The same turns and mirrors carry the whole set onto itself, and each row onto the other rows of its family. Which rows share a family with each named row? Give them in list order.
These 32 rows form 4 families of 8 rows each.
Sok: [ 1.46  0.28 -1.62 -0.95  0.47 -1.54 -0.05 -2.02  0.62 -0.49  3.14 -0.36
 -2.64  1.49 -0.07]
vubov: [ 3.10 -0.19 -0.98 -0.60 -0.23 -2.31  0.29 -2.21  1.77  0.24  1.54 -0.54
 -2.12  1.56  0.14]
naz: [ 0.22  2.00 -0.88  1.09 -0.77 -0.39  1.10  0.54 -0.52 -2.30  1.06  0.05
 -0.90  1.87 -1.93]
Vaso: [ 4.06  1.46  0.75  1.47 -0.10 -0.11  0.89  0.29  1.48 -0.59  1.86 -0.30
  0.62 -1.72 -1.23]
gosez: [ 4.09 -0.14  0.83  0.47  0.23  0.34  1.03 -0.50  1.81 -1.29  2.01  0.17
  0.84 -0.98 -1.17]
bonu: [-1.41  0.47 -0.03  0.20  0.77  0.08  1.35  1.19 -1.01 -2.29 -1.10  1.91
  1.33 -2.68 -0.06]
pidot: [ 1.13  1.63  0.11 -0.27  0.01 -2.00  0.22 -2.63  1.30 -1.42  0.76  3.63
  1.54 -0.20 -0.76]
marif: [ 0.37  0.03  1.09  1.00  0.40 -0.18  2.78  0.44 -0.24 -2.12 -1.72  1.69
  1.21 -2.91  0.63]
dize: [ 1.80 -0.54  0.36 -1.57  2.29 -1.19  0.21 -1.23  1.73 -0.47 -0.31 -0.46
 -0.74 -2.32  2.75]
Kono: [ 1.60  1.26 -1.21 -0.38 -0.82 -1.72 -1.17 -3.07  0.46 -1.43  1.87 -1.61
 -2.40  1.16  0.65]
reko: [ 1.59  1.21  1.16 -0.66 -0.72 -3.08  0.79 -2.96  0.81 -1.19  1.32  3.57
 -0.73 -0.88 -0.50]
Gota: [ 1.30  0.55  0.62 -0.12 -0.12 -2.42 -0.86 -3.15  0.59 -3.29  1.41  2.95
  0.37 -1.41  0.67]
vum: [-0.29  1.50  0.42  1.22  0.19  0.00  1.93 -0.15 -0.10 -1.58 -1.54  2.57
  0.59 -3.59  0.07]
ket: [-2.19  0.37 -1.34 -1.30  0.55 -2.12  1.30 -1.91 -0.55 -1.59 -0.08  1.32
 -3.41 -1.62  1.11]
sosap: [ 0.17  0.88 -2.01  0.73  1.01  0.60  1.46  1.25 -0.03 -1.07  0.07 -2.43
 -1.85 -2.37  0.53]
bab: [ 1.03  0.73  1.38 -1.06  1.16 -2.87  0.38 -3.16  0.04 -1.74  0.80  3.29
  0.44 -0.32 -0.24]
Tor: [ 0.33 -0.26 -2.03  0.95 -0.20  1.49  1.74  1.19  0.50 -1.01  0.20 -2.36
 -1.59 -1.00  0.98]
fopek: [-2.01  0.20 -1.29 -0.48  0.01 -3.07  0.16 -0.97  0.22 -2.42  0.13  1.51
 -2.27  0.04  1.80]
bez: [ 0.64 -1.56 -1.02  0.10  0.76 -0.11  1.39  1.43 -0.22 -0.73 -0.31 -2.38
 -2.79 -1.05  0.94]
Zes: [-0.12  2.26 -1.96  1.29 -1.60 -0.85  1.59  0.32 -0.33 -2.78  1.63  1.75
 -1.66  0.10 -1.34]
suv: [-0.03  2.05 -1.18  1.22 -1.43  0.07  0.80 -1.05 -2.30 -2.94  2.12  0.86
  0.11 -0.26 -1.82]
zanak: [ 3.91  0.10  0.11  0.12  0.65  1.15  1.66  0.10  0.56  0.29  0.61 -0.02
  1.00 -1.41 -1.53]
Lorav: [ 1.82  0.27 -1.03 -1.19 -0.05 -2.62  0.12 -1.11  1.01 -0.95  3.31 -1.51
 -3.19  0.36 -0.08]
Sud: [ 0.68 -0.68 -0.06  1.05 -0.52  0.61  1.80 -0.65 -1.14 -2.36 -0.65  1.76
  0.84 -4.36  0.32]
dera: [-1.43  0.04 -0.37 -0.15 -0.44 -2.56  0.27 -1.40 -2.21 -2.99 -0.52  0.11
 -2.77 -1.26  1.66]
sel: [ 1.70 -0.66  1.08 -1.42  1.78 -1.56  0.64 -1.85  1.55  0.69 -0.32 -0.60
 -1.03 -3.31  1.19]
bifi: [-0.05  1.21 -1.03  1.65 -1.39 -0.94  2.34 -0.18 -1.36 -2.20  1.43  1.83
 -0.76  0.86 -2.03]
dap: [ 1.38 -1.74 -0.30 -1.50  1.73 -1.56  0.74 -1.57  1.63 -0.05 -0.48  1.53
 -0.40 -2.88  2.17]
Zoki: [ 4.13  0.72 -0.57  0.55 -0.97  1.11  0.34 -2.10  1.38 -0.83  1.72 -0.03
  1.11 -1.67 -0.69]
naki: [ 2.42 -1.12  0.18 -0.78  0.21 -1.22  0.26 -2.46  1.18 -0.90 -0.71 -0.54
 -1.54 -3.01  2.95]
vuge: [ 1.41  0.18 -1.49  0.89 -1.18  1.27  1.18 -0.04 -1.44 -0.67 -0.02 -2.67
 -2.09 -1.57  0.49]
Koduk: [-2.56  0.79 -1.09 -0.69  0.49 -2.06  1.36 -1.28 -1.27 -1.14 -1.00  0.79
 -2.28 -0.27  1.99]

Same family as Zoki: Kono, Gota, suv, Sud, dera, naki, vuge
Same family as Tor: Sok, gosez, marif, dize, bab, bifi, Koduk
Same family as reko: Vaso, vum, ket, sosap, Zes, Lorav, sel

